Each path below is one point turned by a fixed rotation once a step. After each direction that follows a path, write how fast that rotation turns it, in degrees per step (0 if it stays still).
Each turn is a multiple of 5 degrees from 10 to 175, or 0.
Each row of a path follows its step; steps can be skipped.
path 1
step 3: +1.75; +3.67; -1.78; -1.84; -0.75; +0.58; -1.41; +1.03; +2.03; +2.13; -2.07; +1.61; +0.17; +3.77; -1.13; +0.20; -0.04; -1.23; +0.52; -0.17; -2.15; -2.06; -1.32; +0.03; -0.21; +1.60; +1.04; +0.95; -0.55; -2.33; +2.60; -1.62; +0.11; +1.59; +0.12; -0.99; +0.14; -2.97; -1.47; -2.11; +0.89; -3.86; -0.57; +0.01; +0.37; +0.03; +1.05; +0.90; +0.37; +2.32; +1.08; -0.84; +1.42; +0.43; -3.84; +2.15; -0.72; +0.73; +0.72; -2.86; +0.53; +0.37; -3.06; +0.18; +0.61; -0.08; -2.11; +0.12; +3.49; +0.37; -0.77; +2.84; +1.13; -0.33; +0.72
step 5: +1.17; -1.57; +0.60; -2.30; +0.64; -0.49; +0.73; -0.59; +1.01; -0.32; +0.25; +1.69; +0.59; +0.27; -0.27; +0.51; +1.13; -0.65; +0.00; -0.46; -2.96; +1.45; +0.12; -0.08; +1.65; +0.04; +0.06; +0.02; +0.24; +0.02; +2.27; -2.48; -1.45; +0.23; +4.76; -0.23; +1.99; +0.07; +1.21; +0.46; -3.01; +0.10; +1.30; -0.89; +0.13; -1.34; -1.55; +0.97; -2.22; +0.03; -1.68; -0.23; +0.84; -1.73; -3.22; -0.69; +1.75; -2.11; -0.59; -1.09; +1.66; -4.18; +1.15; +2.77; -0.39; -2.72; +1.96; -3.18; +0.57; +1.75; -3.18; -0.34; -2.88; +2.16; -2.34
step 8: +0.58; +1.70; +0.16; +0.06; +2.00; +0.56; +0.43; +1.13; +1.65; +2.03; -2.32; +0.12; +2.39; +0.48; -1.40; +2.01; -1.16; +2.08; -0.85; +2.88; +0.40; -1.28; +1.57; -2.23; +0.08; +0.78; -0.63; -0.17; -1.55; +1.43; -1.92; -0.20; +0.40; +0.59; +0.64; -0.81; -1.48; -2.07; -2.50; -1.52; +1.61; -0.31; +1.97; -2.54; -2.43; -1.83; +2.05; -2.12; -2.08; +1.41; +3.31; +0.90; +3.55; +0.42; -0.67; +1.01; -3.81; +0.18; +0.27; +0.56; +0.64; -0.05; +0.89; +1.34; -1.05; -0.99; +0.65; -0.81; +3.03; -2.47; +0.63; +3.64; -0.42; -0.25; +2.72
step 12: +2.08; +0.43; +0.93; +1.41; +2.18; -1.31; +3.10; -0.51; +1.37; -0.47; -1.89; -0.15; -1.54; -1.73; -2.95; +0.58; +0.53; -0.39; +0.93; +0.85; +1.24; -1.59; -2.49; -2.41; -0.14; -2.95; -3.00; +0.45; -3.59; +1.78; +2.33; +3.82; -0.67; +1.12; -1.01; -1.09; -1.90; -0.11; +2.69; -0.29; -0.11; -2.01; +0.52; +1.55; +0.18; -1.97; +1.14; -0.38; +0.78; -2.69; -0.66; +2.74; +0.73; -1.25; -0.84; +3.11; -1.30; +2.96; -2.11; +0.23; -0.54; -0.27; +0.51; +0.32; +0.86; +1.99; -0.78; +0.30; -0.24; -1.43; -2.34; -0.58; -0.88; +1.72; +0.20
step 13: -0.26; +3.23; +2.43; -0.79; -1.48; +3.18; +0.98; +0.10; +0.87; -0.17; +1.11; +1.18; +2.38; -1.40; +2.68; -1.76; +0.23; +4.20; -1.24; +2.95; +1.01; +1.55; +2.13; -2.51; +2.08; +1.48; +1.72; -0.81; -1.01; +0.07; -0.52; -2.04; -1.45; +1.46; +0.26; +1.37; +3.18; -2.81; -1.53; -0.41; -0.07; +1.05; -0.85; +1.94; -3.30; -0.14; +0.63; -0.46; -1.43; +0.56; +0.67; +1.28; -0.70; -1.74; -0.30; +0.63; -0.66; -1.36; +2.50; +0.21; +1.58; -2.60; +1.48; +2.13; -2.71; -0.73; +1.73; +0.78; -0.41; -0.21; +0.48; +0.41; +1.21; +0.38; +2.11
step 14: -3.35; -1.00; -3.86; +0.89; +1.25; -2.16; +2.47; +0.08; +0.76; -0.12; +1.25; -1.22; +2.00; +0.36; -2.45; -0.65; +0.17; +0.54; -1.39; +0.09; -0.25; +0.60; -1.60; +1.17; -1.88; +1.89; +0.10; -1.17; +0.65; +1.00; +3.73; +1.06; +1.96; -2.95; -0.28; -0.18; -2.10; -0.04; +1.39; +0.41; +0.54; +1.97; -1.19; -3.23; -0.53; -1.68; +1.94; +0.38; -0.84; -1.34; +0.35; -3.02; -0.08; -1.63; -3.13; -2.41; -0.40; +3.13; +0.73; -1.79; +0.63; +1.51; -0.87; -1.95; -1.88; +0.30; +1.14; +0.19; +0.78; -0.21; -2.61; +2.42; +2.06; +0.00; -0.98
step 15: +2.32; -1.48; +1.48; -0.85; +0.83; +2.21; -2.62; +2.40; +0.82; +0.05; -1.64; -0.29; -1.12; -1.41; +1.16; -3.40; +0.48; -0.91; -0.26; -0.34; -1.80; -0.60; -1.14; -1.92; -0.03; +1.97; +2.97; +0.77; +0.10; +0.23; +0.38; +0.66; +0.00; +0.79; -1.81; +1.52; -0.06; +3.56; +1.11; +0.77; -1.59; -0.51; +1.48; +2.81; -0.15; +4.42; +1.00; -2.87; -0.84; -0.06; -0.91; +2.72; +2.35; +0.25; +0.10; -1.91; +0.52; -0.79; -0.14; -1.33; -1.64; +0.72; -4.66; +1.48; -2.22; -2.17; -0.49; -1.99; -0.04; +0.42; +2.11; +0.51; +0.62; -0.04; +1.15
step 17: +2.75; +1.55; +4.33; +0.80; -0.95; -0.92; +0.82; -0.51; -0.15; -1.59; -0.11; +1.23; -0.60; -0.64; -0.04; +1.12; +1.26; -0.42; -1.07; -0.87; +0.79; -1.32; -3.46; -2.73; +1.60; -1.27; -0.02; +0.66; -1.75; +0.73; +2.30; +1.55; +0.59; +0.47; -1.93; +1.05; -1.86; -4.44; +1.96; -0.10; +0.70; +0.50; -0.40; +0.64; -1.53; -1.78; -0.14; +0.97; +1.32; +0.66; -0.46; +4.00; +0.16; +0.37; +1.30; -2.57; -1.27; -0.23; +1.84; -0.47; +2.48; +0.34; -1.99; +2.05; +0.81; -3.28; +1.40; +2.39; +1.56; +1.20; -1.94; -1.92; -0.45; -0.32; -2.63
-0.04; +0.37; -0.32; +0.14; -0.23; +0.28; -0.21; +0.78; -0.04; -0.38; +0.17; -0.64; +0.14; +0.27; -0.25; -0.18; +0.34; -0.32; +0.17; +0.20; -0.28; +0.70; +0.19; +0.18; -0.46; +0.15; +0.36; +0.20; -0.06; -0.49; -0.43; +0.64; +0.41; +0.19; -0.70; +0.35; +0.19; +0.73; +0.36; -0.04; -0.67; +0.00; +0.61; -0.62; +0.23; +0.36; +0.25; +0.10; +0.16; +0.44; -0.55; -0.04; +0.19; +0.14; -0.60; +0.13; +0.18; -0.24; -0.55; +0.21; +0.10; -0.09; -0.80; -0.04; +0.36; +0.81; -0.41; +0.39; -0.22; +0.20; +0.32; +0.63; -0.11; -0.11; -0.40	85
+0.24; +0.34; +0.35; +0.10; -0.28; +0.29; -0.74; -0.42; -0.52; +0.39; -0.30; -0.09; -0.48; -0.37; +0.78; -0.65; +0.18; +0.51; -0.13; -0.22; +0.05; +0.05; -0.16; -0.48; -0.27; +0.56; -0.41; -0.27; +0.05; -0.08; -0.59; +0.17; -0.16; +0.21; -0.15; +0.25; -0.58; -0.51; +0.40; -0.30; -0.12; +0.23; +0.43; -0.42; +0.01; +0.10; -0.50; -0.82; -0.04; -0.08; -0.31; +0.08; +0.25; +0.09; +0.26; +0.16; -0.59; -0.85; -0.34; -0.19; -0.27; +0.20; +0.04; -0.81; -0.20; -0.41; +0.66; +0.71; +0.05; -0.06; -0.29; +0.49; +0.05; -0.02; +0.17	160
+0.26; -0.49; -0.44; -0.22; -0.20; -0.21; +0.00; +0.22; -0.17; +0.42; -0.16; +0.37; -0.11; +0.59; +0.13; +0.20; -0.13; +0.36; -0.05; -0.85; -0.05; -0.89; +0.13; +0.73; -0.11; +0.49; +0.49; +0.35; -0.28; -0.04; -0.31; +0.02; +0.34; -0.05; -0.06; -0.01; -0.18; -0.02; +0.23; -0.02; +0.09; +0.15; -0.38; -0.26; +0.63; +0.56; -0.30; -0.45; +0.35; +0.07; -0.07; +0.29; +0.90; -0.42; +0.27; -0.28; +0.06; -0.20; -0.05; +0.32; +0.49; -0.62; -0.14; +0.43; +0.38; -0.42; -0.63; +0.48; +0.27; +0.24; -0.17; -0.51; +0.19; +1.07; -0.29	60
-0.36; -0.13; +0.19; -0.10; -0.57; +0.57; -0.04; +0.87; +0.76; -0.19; -0.50; +0.37; +0.09; +0.26; +0.14; -0.22; -0.47; -0.29; -0.16; -0.18; -0.18; +0.07; -0.62; -0.09; -0.08; -0.31; -0.55; +0.45; -0.06; -0.45; -0.45; -0.41; -0.35; -0.70; +0.26; -0.39; +0.02; -0.14; +0.62; -0.30; -0.79; -0.08; -0.47; +0.82; +0.04; -0.34; -0.12; +0.03; +0.11; +0.33; -0.20; -0.80; -0.45; -0.33; +0.05; -0.03; +0.16; -0.51; -0.34; -0.88; +0.40; -0.44; -0.08; +0.10; +0.11; -0.06; +0.14; +0.16; +0.41; +0.09; +0.08; +0.11; +0.50; +0.04; +0.17	175
+0.56; +0.54; -0.02; -0.35; -0.01; -0.38; +0.26; -0.42; -0.07; +0.28; -0.05; -0.26; +0.00; +0.19; -0.05; -0.44; -0.29; +0.06; +0.98; -0.16; +0.38; -1.03; -1.09; -0.21; +0.31; -0.25; -0.05; +0.46; +0.01; -0.15; +0.44; -0.32; +0.28; -0.53; -0.31; -0.18; +0.23; -0.08; +0.17; -0.14; +0.27; -0.31; +0.47; +0.08; +0.49; +0.14; -0.15; -0.05; -0.26; +0.62; +0.11; +0.11; +0.04; +0.13; +0.17; +0.37; -0.57; -0.13; -0.44; +0.19; -0.21; -0.16; +0.13; +0.56; +0.13; +0.73; +0.09; +0.35; -0.28; -0.16; +0.99; -0.04; -0.03; -0.63; +0.30	80
+0.12; +0.22; -0.30; -0.63; +0.05; -0.51; +0.50; +0.22; -0.05; +0.16; +0.23; -0.54; -0.31; -0.48; +0.50; -0.19; +0.42; -0.27; -0.48; -0.32; +0.06; -0.09; -0.64; -0.34; -0.34; -0.53; -0.19; +0.21; +0.54; +0.50; -0.72; -0.02; +0.16; +0.54; -0.25; -0.24; -0.81; +0.11; -0.55; -0.02; -0.16; +0.23; +0.47; +0.87; +0.28; -0.56; +0.14; -0.74; -0.15; -0.34; -0.24; +0.04; -0.51; -0.16; -0.33; -0.49; -0.07; +0.39; +0.21; +0.25; +0.33; -0.63; -0.62; +0.10; +0.11; +0.03; -0.24; -0.21; -0.38; +0.46; -0.21; -0.35; -0.27; -0.02; -0.02	140
